In the rows, zero is written as 128.
runs of hidden systems
k_713, run 1 (9 x 22)
[[106  95 123 153 163 153 109 123 110 103 126 128 133 127 165 100 111 101
   89 133 184 192]
 [151 146 133 146 126  97  93  84  89 127 155 111 122 173 170 130 150  74
   81 124 146 136]
 [155 190 115 128 111  92 148  98 133 164 168 101  88 143 143 164 138 105
  152 131  84 120]
 [142 166  97 143 147 147 175 136 151 168 140 121 119 116 115 145 118 201
  184 143 110 129]
 [137 103 122 143 154 164 118 141 133 140 104 171 173 133 110 104 140 207
  144 161 153  96]
 [125  80 147 101 128 130  75 133 146 115  98 185 164 135 129  95 158  98
  114 153 115  90]
 [110 112 116  84 128 110 121 146 163 109 108 136 126 104 152 120 133  43
  115 118  95 165]
 [119 162  90 138 140 116 156 138 128 116 106  91 120 115 163 146 119  95
  104 104 156 208]
 [142 187 119 183 122 115 143  87  98 122 112 113 104 157 136 151 140 153
  107 139 184 140]]
k_238, run 2 (9 x 22)
[[117  82 151 113 107 159 114 138 123 166  94 174 106  86  91  63 161 147
  142 175 191  65]
 [106  60 168 145 125 162  71 143  80 117 130 172 150 127 111  59 155 150
   82 170 147  79]
 [115 117 173 148 128 127  88 183  91 106 151 144 141 131 131  51 168 140
   37 110  85  92]
 [137 158 150 104 107 102 146 204  86 104 122 138 115  87  88  86 176 141
   65  78  65  97]
 [117 146 133  91  74 109 153 177 101  78  59 153 138  80  50 151 158 147
  116 113  83  87]
 [ 81 107 154 112  65 115 118 146 180  67  26 155 154 124  77 158 138 128
  128 138 107  80]
 [ 76  75 185 109  67 112  95 150 225 112  61 117 127 140 118 113 117  90
  118 101 149  78]
 [ 98  60 181  99  56 115  97 157 155 175 126  66 113 120 115  97 112  93
  109  82 189  67]
 [117  95 151 139  42 117  99 145  77 202 148  59 132 126 105 120 145 148
   96 124 185  42]]
k_713, run 3 (9 x 22)
[[120  99 115 132 150 159 116 100 144 156 142 150 125 125 146 118 119 125
  170 184 143 136]
 [127 104 113 140 160 142  90 123 147 153 152 134 162 154 182 107 132 112
  123 157 117 143]
 [153 148 105 117 147 103 110 141 157 169 132 125 149 144 185 105 167  97
  106 123 114 134]
 [146 181  81 120 123 107 150 140 146 171  95 128 121 107 152 126 177 118
  129 144 124 137]
 [115 171  92 158 134 138 151 126 129 130  83 160 120 107 129 130 161 156
  135 189 129 147]
 [127 145 128 155 165 147 123 104 123  84 104 200 129 138 131 113 152 145
  126 179 114 142]
 [159 131 129 106 178 123 111  93 134  78 124 194 143 153 139 133 135  94
  136 133 100 145]
 [162 135  97  91 158 105 130  97 164 109 109 139 158 152 149 175 112  85
  163 108 126 161]
 [136 150 104 135 129 112 139  96 192 140  83 104 140 162 153 175 108 125
  161 121 177 148]]
k_163, run 4 (9 x 22)
[[120 109 129  85  81 114 122 127 130 150  94 145 112  90 105 124 159  79
  141 156 134  90]
 [123 123 121 123 151 152 138 111  86 119 160 169  91  89 118 109 132 108
  146 176  98 151]
 [137 125 137 155 186 146 104 127 110 102 162 152 146 157 164  91 128 138
   88 122 118 159]
 [140 135 143 121 119  90  97 133 145 102 105 121 158 167 155 130 144  91
   75  83 121 121]
 [133 170 116 107  94  90 149 109 129 103  94 124 106 119 112 182 139  84
  134 122 110 134]
 [144 159 101 138 155 144 167  94 113 100 116 149 114 119 106 167 109 157
  172 144 146 164]
 [149  93 132 131 171 154 124 113 145 121 124 135 164 158 127 132  86 170
  156 106 184 138]
 [134  78 140  94 113 121 104 126 170 164 144  91 149 146 136 138  97 101
  155  94 146 101]
 [122 135 111 119  97 116 132 118 138 198 173  82  99 115 148 145 126  95
  159 152 107 117]]
k_730, run 5 (9 x 22)
[[105 168 135 154  86 112 146 136 129 122  92 110  92 117 113 132 147 137
  104 130 137 118]
 [126 134 137 147 140 153 148 131  96  99 107 156 113 107  93 109 129 174
  122 136 166 131]
 [159  97 136 109 177 147 119 118 108  97 138 159 157 142 116 123 106 143
  137 101 147 139]
 [149 108 142  98 141 116 111 104 147 117 164 122 130 151 145 144 101  79
  142  97 102 135]
 [102 142 125 131  99 114 142 128 152 149 159  83  90 115 143 153 111  90
  143 134  84 141]
 [ 88 140 105 163  91 138 152 159 125 158 120  84 122  99 119 147 124 169
  129 157 125 129]
 [121 103 128 152 117 152 117 144 121 142  93 127 164 133 107 117 134 190
  122 142 185  97]
 [152  87 156 109 153 138  90 108 132 130 121 174 142 149 128  83 142 122
  128 131 175  93]
 [161 123 129  92 163 118 105 107 127 141 166 166 116 129 159  97 151  64
  134 139 100 133]]
k_730, run 6 (9 x 22)
[[ 79 102 158 148  99 124 103 103 180 122 154  92 108 156 151 156  87  88
  141 141  93 128]
 [ 72 121 122 160 107 146 143 157 165 179 141  80  89  97 152 101 113 132
  133 152 136 145]
 [121 105  87 137 116 152 126 157 103 189 105 103 164  95 132 111 147 162
  120 154 192 125]
 [162 106 122 133 130 124  79  98  97 155 114 153 175 166 136 117 167 138
  108 157 185  82]
 [174 156 146 124 159 109 100  85 144 142 146 184 107 170 158  91 174 102
  128 149 117  96]
 [161 197  97 103 162 104 158 133 151 135 126 168 101 111 153 116 173  97
  139 134  63 151]
 [124 190  81 125 118 100 164 155 122  85  69 132 148 105 118 176 155 128
  110 124  76 164]
 [ 95 153 146 166 106 122 144 128 121  35  60 131 136 140  96 166 115 156
   90 109 137 147]
 [106 104 186 149 155 155 143 115 130  48 116 142  90 134 101 108  72 143
  117  81 185 161]]
k_809, run 7 (9 x 22)
[[135 104 161 122 147 146 124 122  88  75 168 163 134 133  83 134 104 152
  137 119  73 110]
 [107 111 137 107 113 122 125 169 137  85 123 127 162 120 102 153 115 134
  120 106  41 117]
 [ 89 135 110 118  94 119 152 188 172 122  67 110 139  90 114 136 137 130
  119 116 100 136]
 [107 128 110 119 113 139 163 155 148 142  59 123 108  76 113 108 134 130
  132 128 198 149]
 [131  94 145 121 136 153 133 106  91 120 114 139  97 102 105 104 109 121
  131 124 229 140]
 [121  76 179 138 128 150 104  99  70  96 184 122 109 141 110 117  86 117
  112 110 157 122]
 [101 109 168 156 108 134 117 147  98 106 197  90 124 143 113 138  92 151
  102 109  61 110]
 [103 158 124 153  98 127 155 184 139 138 133  92 137 114 101 149 124 199
  126 118  58 103]
 [124 159 105 123 103 131 168 161 148 142  54 148 136  94  81 139 155 195
  155 148 138  94]]
k_238, run 8 (9 x 22)
[[179 171  94 135 185 118 128  92 167 143  98 155 152 174 173 130 148 135
  144 131 170 152]
 [155 130 119  98 168 128 127  77 133 138 159 171  84 121 158 110 134  55
  160 157 127 160]
 [ 99  97 125 146 162 172 140 113  86 105 190 125 100 100 128 130  75 121
  147 155 113 186]
 [134 134 104 167 179 148 135 140  97  94 151 102 176 154 149 147  94 176
  101  99 131 191]
 [182 191  88 115 163  89 139 120 125 115 120 122 151 154 168 154 150 101
  102  86 119 173]
 [140 174 106 102 126 106 166  87 129 113 124 137  74 104 127 173 126  66
  169 141 107 168]
 [ 98 117 129 146 133 157 155  85 145  93 126 127 102 123 105 183  62 137
  191 154 135 167]
 [129  97 129 147 166 145 109 100 175 114 135 106 172 185 161 157  71 142
  149 104 160 161]
 [165 128 105 113 153 105 110 110 146 177 175  80 141 160 194 133 119  75
  124  94 148 159]]
k_540, run 9 (9 x 22)
[[124 125 121 124 103 119 134  88 153 138 121  99 116 142 124 181  98 110
  174 137 143 127]
 [107 123 126 128 115 133 140 111 157 170 160  94  80 115 145 133 103 100
  167 145 130 138]
 [126 107 128 129 137 141 124 144 154 196 171  93 117 124 154  96 115 132
  144 125 144 119]
 [147 108 137 124 131 132 101 135 153 191 148 131 148 147 140  92 148 153
  142 138 138  73]
 [143 130 137 122 136 129 107 126 141 156 120 180 128 128 131  81 177 139
  134 169 116  78]
 [133 132 126 132 162 143 118 145 109 115 108 197 129 108 132  68 176 136
  101 160 118 128]
 [143 119 123 129 169 142 111 139  79  71  97 181 167 126 126  98 154 137
   80 129 145 151]
 [149 134 118 125 144 117 116 101  71  48  95 164 166 146 115 162 138 112
   90 121 137 157]
 [132 162 103 135 129 107 142  89  87  60 112 124 129 138 127 197 115  88
  115 125 120 186]]
k_288, run 10 (9 x 22)
[[159 127 158 119 145 120 120 126  97 109 164 130 120 146 120 108 123 123
  105  81 127 120]
 [144 148 127 128 133 115 137 134 113 121 173  99 134 142 129 155 111 135
  123  95  82 132]
 [119 159 106 143 123 119 148 152 159 135 117  95 146 135 136 160 121 155
  134 115  97 138]
 [119 131 120 124 109 121 135 142 184 145  76 122 141 130 125 137 135 145
  145 123 148 109]
 [122  88 145 106 100 133 120 123 145 140 102 129 122 116 103 124 118 121
  150 127 175  94]
 [112  75 148 124 120 153 116 126  93 131 160 115 120 111 110 114  98 121
  127 126 157 125]
 [119 106 128 153 144 146 106 142  92 137 179 103 144 134 153 108 116 134
   92 126 125 145]
 [136 153 116 153 129 112 109 146 121 153 148 105 151 153 166 116 160 133
   85 126 100 123]
 [135 173 124 128  98  98 136 147 132 146 105 128 121 124 123 126 177 133
  107 130  98  91]]
k_760, run 11 (9 x 22)
[[117 125 168 176 164 151 111 125 179  96 160 151 149 186 130 126  97 199
  144 134  58 106]
 [162 120 110  96 198 133 132 152 175  89 125 151 198 153 138 148  96 152
  152  76  77 162]
 [143 139  84  82 131  98 139 105 175  98  72 135 161 134 141 197 118  67
  162 118 116 169]
 [ 76 136 117 139 104 125 139  87 194 132 103 108  83 124 160 165 101  64
  169 175 135 173]
 [113 131 130 166 164 157 146  92 167 167 171 104  66 134 170 108  86 126
  167 145 177 178]
 [193 140 125 138 180 135 124  68 107 172 187 126 117 171 157 119 115 142
  154 119 192 132]
 [182 133 125 135 133 108  79  67 108 162 173 137 168 202 153 154 151 129
  138 155 115  74]
 [124 122 111 150 136 125  79 128 163 153 144 142 194 174 171 137 155 144
  125 182  45  95]
 [123 137  80 135 183 144 118 163 182 125  87 175 191 130 171 108 158 150
  126 165  77 163]]
k_288, run 12 (9 x 22)
[[142  73 151 112 130 131  94 178  97  83 106 127 212 147  97 121 121 169
   74  63 141  99]
 [103  91 186 126  84  96  86 146 154 101 160  75 142 172 135 138  99  92
   83  65  82  94]
 [103 148 127 125  85  99 159 185 149 169 157  31  92  99 144 127 112 105
   99  62 110 142]
 [133 143  95 127 106 120 160 199 111 153  85  70 168 101 109 133 139 185
   94  69 176 129]
 [124  92 170 135  89 120 101 156 135 107  83 112 181 162  90 132 125 182
   92  80 164  60]
 [101  75 202 119  82 120 105 151 161 139 168  83 107 141 108 108  91 121
  120  76 117  66]
 [113  91 127 108 111 134 139 198 114 184 190  50 127  85 131 104  99 129
  114  75 115 131]
 [119 106  91 136 113 128 113 208  95 154 121  69 213 117 141 127 143 170
   67  99 129 131]
 [100 119 153 151  69  95  85 173 143 123  84  98 172 158 132 118 165 138
   52 107 121  72]]
k_163, run 13 (9 x 22)
[[169  98 121  89 162 150 128 124  70  67  99 204 186 119  66 146 130 171
  148 124 131 111]
 [102  51 152 109 153 152  95 119 165  61 146 145 178 153 120 162  59 112
  156 119  71 142]
 [101 133 115 123 142 113 137 144 218 140 151  65 124 138 192 147  81  73
  138  86  86 193]
 [141 185  60 142 111 100 163 141 118 192 115  46 127 113 173 161 143 116
  108 110 180 180]
 [131 137 117 165  82 133 137  88  54 154  96 102 120 125  94 156 139 170
  125 161 243  98]
 [128  85 207 135 109 159 120  84 123 129 141 168  74 139  66  98 106 167
  172 145 187  47]
 [159  95 175  78 167 144 120 147 169 164 205 169 100 125 113  63 118 140
  174 104  60  72]
 [142 133  86 114 154 115 102 181 139 182 188 120 187 129 180 110 166 121
  111 142   4 123]
 [ 74 164  73 186  98 109  94 152 131 131  81 113 181 137 188 145 190 112
   59 205  75 150]]
k_809, run 14 (9 x 22)
[[139 137 123  97 117 119 143  94 159 134  84 159  98 117 113 145 137  96
  176 150 157 118]
 [123  73 124 100 146 150 106 100 136 133 140 151 127 114 139 121 108  81
  161 161 149 145]
 [121  75 130 130 143 139  91 136 128 135 169  93 168 152 163 120  98 105
  104 105 135 148]
 [122 146 137 158 102 103 116 147 134 155 155  61 137 160 156 131 130 135
   83  94 121 115]
 [131 194 118 166 103 112 154 124 123 172 132 103  90 128 131 133 158 164
  129 152 124 105]
 [157 158 109 138 155 146 145  97 112 144 119 179 120 123 107 128 150 176
  170 180 140 111]
 [165  98 134 101 170 140 100  96 123  98 119 201 169 151 114 125 134 128
  150 144 125 107]
 [127  90 148  91 131 109  82 134 144  96 132 153 162 146 147 116 138  66
   99 109  78 120]
 [ 97 141 110 125 115 104 123 176 151 137 130  92 127 106 175 112 147  74
   78 112  82 165]]
k_760, run 15 (9 x 22)
[[ 98 102 120 129  89 136 128 130  91 112 136 108 142 106  98 173 109 128
  132 151  96 124]
 [ 92 113 127 151 117 131 123 169 134 120 125  81 143 125 149 121 112 125
   82 101 134 156]
 [148 156 138 111 133 107 147 150 150 144 114 126  95 114 137  91 150 112
  108  83 152 132]
 [145 146 131 107 106 124 153 113 110 149 122 145  87  99  88 133 139 135
  165 141 140  95]
 [103  91 135 147 103 152 118 125  95 131 141 109 143 123  97 147 103 161
  137 150 143 103]
 [123  88 143 130 131 132  96 158 123 127 143 103 165 142 144 104 118 124
   84  95 140 124]
 [153 138 124  91 129 102 123 155 128 142 125 139 129 111 138 101 165  90
  105 101 110 116]
 [122 151 104 117 102 124 149 140 108 144 109 140 111  83 106 136 162 130
  137 166 106 117]
 [ 90 119 126 164 112 156 137 140 107 113 102 121 125 109 107 126 121 168
  116 156 156 134]]
k_540, run 16 (9 x 22)
[[186 142 106 134 186 114 115  72 125 121 140 119 153 188 179 152 109 105
  126  92 193 180]
 [185 159  73 113 153 121 146  54 115 162 141 129 138 150 140 197 118 117
  197 156 156 150]
 [117 121  79 141 159 156 133  81 144 165 175 125 122 123 167 164  97 111
  199 203 103 176]
 [120  84 111 137 184 156 103 115 201 176 169 114 145 153 200 106  93 108
  163 145 142 170]
 [174  98 109  96 165 131 100 100 189 204 121 140 158 159 175 102 137 110
  172 137 198 111]
 [158 118  92 107 139 137 104  85 122 201 119 178 132 119 150 101 181 105
  168 213 176  99]
 [129 109 108 153 173 162  89 101  90 157 155 185 131 123 175  67 171 111
  112 220 142 145]
 [168 123 122 153 215 146  83 102  97 110 144 188 166 174 183  77 157 131
   85 146 160 162]
 [207 157  96 115 203 121 115  73  92  87 106 203 176 173 145 140 157 125
  128 135 158 154]]

runs to name
run 17 (2 x 22)
[[154 134 112 143 155 145 131  79  85 100 113 162 138 140 116 152 123 149
  144 157 183 144]
 [137 113 148 138 125 125  92  66 142 106 135 151 148 183 134 163 118 114
  150 160 116 103]]
	k_713
run 18 (2 x 22)
[[135 175  88  96 140 128 200 181 152 130  93 134 118  66  97 140 130 160
  166 106  91 156]
 [116  92  75 133 152 172 144 168  82 119 114 115 198  95 108 150 101 192
  133 136 147 169]]
	k_163
run 19 (2 x 22)
[[151 154 143 122 111 101 121  95 122 110 109 148 124 154 112 154 148 115
  131 127 124  93]
 [123 133 133 112 123 129 150 109 164 115 122 140 102 120 109 156 105 120
  180 133 103 125]]
	k_713
run 20 (2 x 22)
[[167 189 116 162 131 112 153 110  67 121 172  96 131 158 112 178 121 185
  118 104 107 123]
 [125 161 128 151 142 136 155 115 153 100 160 126 127 149 111 183  88 182
  176 131  44 133]]
	k_540
run 21 (2 x 22)
[[ 94 122 115 149 151 154 160 199 125 112 133  91 136  88 130 108  99 166
   95  88 123 187]
 [166 164 128 104 130 101 161 138 118 109  80 121 107 118 113 122 139 118
  104  55 199 145]]
	k_760
run 22 (2 x 22)
[[138 122 147 147 107 120  95  76 109 162 144 120 110 163 141 120 141 118
  122 155 186  89]
 [159 164 142 148 149 127 126  89  99 153 180 152  78 143 143  98 152 125
  133 157 124 110]]
	k_540
run 23 (2 x 22)
[[110 119  98 131 124 142 120 147 120 115 119 153 184 117 112 160 140 160
  140 178  54 116]
 [ 95 136 110 138 143 131 128 171 197 118  75 145 150 122 157 107 148 134
  111 139  94 150]]
	k_238
run 24 (2 x 22)
[[ 79 131 120 150 115 135 138 189 101 113 110 103 111  76 142  88 148 112
   55 124 132 173]
 [109 136 149 145 108 125 141 159  55  72 115 114 100  97 100 107 137 127
   51  93 157 151]]
	k_163
run 25 (2 x 22)
[[164 122 152  93 130 109 119  98 159 139 145 128 119 159 130 136 114  98
  157  93 136 103]
 [134 111 111 104 113 121 120 113 142 173 163 108 137 128 137 159 119 104
  171 150  92 107]]
	k_760
run 26 (2 x 22)
[[ 95 173 135 194 172 146 145 103 201  85  95 153  94 158 165 115 113 148
  132 155 130 187]
 [153 111 137 110 185 158 166 109 148 101 106 154 102 118 106 117  77 150
  177  85 217 174]]
	k_540
run 27 (2 x 22)
[[126 124  96 180 186 160 105 106 142 148 140 135 160 163 194 114 123 150
  123 177 160 176]
 [171 119 127 137 190 147 110  64 156 127 122 173 144 182 155 124 116 140
  165 142 195 137]]
	k_540
run 28 (2 x 22)
[[119 116 131 108 111 111 131 139 203 161 128  81 128 139 146 148  99 105
  154  88 120 125]
 [116 107  97 112  92 128 141 145 132 178 107  73 140  99 124 154 115 124
  145 121 177 129]]
	k_288
run 29 (2 x 22)
[[121 138 122 117 103 127 155 175 121  87  85 139 172 110  62 167 129 191
  133 109  77  98]
 [ 93  76 190 122 104 138 110 149 139  49  92 155 145 130  73 124 103 145
  109 100 116  92]]
	k_730
run 30 (2 x 22)
[[111 164 116 143  74  89 143 144 137 146 118  46 115 132 140 168 122 108
   99  89 138 137]
 [102 169 116 172  98 135 166 101 143 167 116  99  69 113 126 147 124 153
  162 173 164 133]]
	k_809
run 31 (2 x 22)
[[141 175 155 157 133 119 160  95 170 162 179  84  53 160 145 131  93 140
  162  98 145 131]
 [187 126 114 106 159 147 149  96 116 179 185 120 129 141 112 151  96 172
  202 115 152 108]]
	k_238
run 32 (2 x 22)
[[151 141 146 123 148 122 139  94 114  86 163 137 110 150 115 162  97 122
  150 108  98 139]
 [133 126 121 120 139 127 135 118 149 114 156 107 149 146 131 178  87 130
  158 108  76 145]]
	k_238
run 33 (2 x 22)
[[135 144 120 137 112 138 161 111 143 185 122  99  87 116 115 133 116 161
  171 132 198 115]
 [150  92 134 129 125 150 115  78  89 158 151 143 127 139 101 136 115 151
  174 166 185  88]]
	k_809
